982,252,243,671,373,569,876 yields 671

25,176,212,72 yields 25

188,244,172,192,136,239
220,200,210,11,196,197
yields 210

8,5,7,2,7 yields 5

7,1,4,6
6,2,5,3
yields 6

8,3,2,2 yields 8

3309,3564,3003,8270,3842,5590,4398
5736,7302,6358,7762,7026,6783,6059
6007,4762,5555,5120,4446,3527,5599
yields 5120
---
[ 47.9  17.0  71.0 -38.3  55.6 -32.8]	71.0, 55.6

[-37.4  -1.6 -49.7 -55.0 -28.6  59.7  19.7]	59.7, 19.7

[-36.6 -65.4   1.8  -0.8 -42.1 -18.7]	1.8, -0.8

[[  7.0   4.7   3.8   0.3   9.5]
 [-56.4  -2.9  -3.9   3.9 -19.3]]	9.5, 7.0

[ -1.1  -8.9   3.2  58.8 -12.1 -24.7]	58.8, 3.2

[ 67.4 -10.8  11.2 -12.6  17.2]	67.4, 17.2
---
[[-48.3  13.2   8.5  33.5 -28.2 -70.6]
 [-66.4  50.6  -8.8 -26.5  -1.1  42.0]
 [-19.8  24.5 -38.5  73.7 -36.7 -15.3]] ==> -15.3

[[ 64.9  45.6 -52.5 -40.4 -59.8  47.1]
 [ 15.6  26.9 -31.7 -48.0 -28.9  25.2]
 [ 41.1  37.2 -34.1 -43.6 -31.3  32.1]] ==> 32.1

[[  5.4  41.0 -62.6   4.7]
 [ -6.1 -18.2  29.4   0.2]
 [ 15.7  -4.9  -6.8  15.0]] ==> 15.0

[[ 51.2   5.9 -40.7  -2.1  69.0 -19.3]
 [-49.0  71.1  -2.2  62.7  25.4 -32.1]
 [ 20.8  42.2 -29.2 -33.4  30.1  34.8]] ==> 34.8

[[  6.7  44.7  16.1 -11.8]
 [ 10.5  -1.2  19.7   5.3]
 [-57.3 -38.2  23.4 -33.2]] ==> -33.2

[[ 24.4 -26.3 -43.4 -26.7 -19.3 -16.8]
 [-21.7   0.9  -8.2 -12.5   3.9 -10.8]
 [-11.2  -9.5 -54.2 -18.9 -15.3  -0.5]] ==> -0.5

[[-11.0  -3.3  -9.6 -12.2   4.8 -19.8]
 [-20.0 -12.1 -14.9   5.2  -1.1   5.6]
 [  3.5 -27.5  18.0  41.5 -39.3  62.2]] ==> 62.2

[[-75.2   6.7   3.6 -19.2]
 [-69.5  16.2 -12.9 -18.7]
 [ -7.1 -45.8  64.4 -33.9]] ==> -33.9

[[ 52.6 -57.0 -55.1  37.2  55.7]
 [  2.7  70.3  16.0 -54.1 -16.5]
 [-68.2  71.5 -68.3  73.1  44.6]] ==> 44.6

[[-38.3  38.9  -3.0   3.0  19.3]
 [ 75.9 -18.7  62.4  30.9 -39.2]
 [ 64.3  -8.4  30.2  67.0 -62.9]] ==> -62.9
---
[[  7.4 -12.7  28.3  11.9  18.4  12.7  -9.3]
 [ 30.3   6.2 -28.3  -2.8 -29.3  -2.1  62.1]
 [ 44.4   2.6   4.0  28.7 -11.2  21.6  65.0]] | 2.6

[[ 35.1  16.7  53.2  22.4  47.3 -12.8 -47.2]
 [-51.7  45.8 -11.1 -10.3 -48.2 -12.8  34.5]
 [-48.6 -48.9 -51.2 -54.9  23.5  -9.0 -44.7]] | -48.9

[[-61.3  50.9  25.8 -64.8  16.9  25.0 -29.1]
 [  3.6  -2.9   1.9   4.8   0.1   7.4  -1.3]
 [-41.4  50.1  16.0 -42.8 -70.3 -33.5  26.2]] | 50.1

[[ 54.4 -41.9 -53.1  56.8   0.0  24.3]
 [ 22.3 -41.0  -4.8  13.0 -13.4 -20.7]
 [ 35.6 -38.4 -25.6 -27.9 -10.7  41.5]] | -38.4

[[ 15.1  13.3   4.5  26.5   1.2 -13.9  30.1]
 [  4.7   2.4 -43.8  -7.1 -10.0 -71.9 -28.8]
 [ 14.5  10.1   2.0  17.5   6.2 -33.9   7.3]] | 10.1

[[-57.8 -10.6   0.9  16.8]
 [-38.1  48.6  60.1 -22.3]
 [  5.5  14.3  -1.5  21.5]] | 14.3

[[-30.6 -23.2   7.2  -7.0 -21.4 -13.9  -4.8]
 [-41.2 -37.4  22.9 -13.7 -35.0  16.5 -34.0]
 [ 43.7  66.9 -20.4  20.2  49.4 -14.7  20.5]] | 66.9
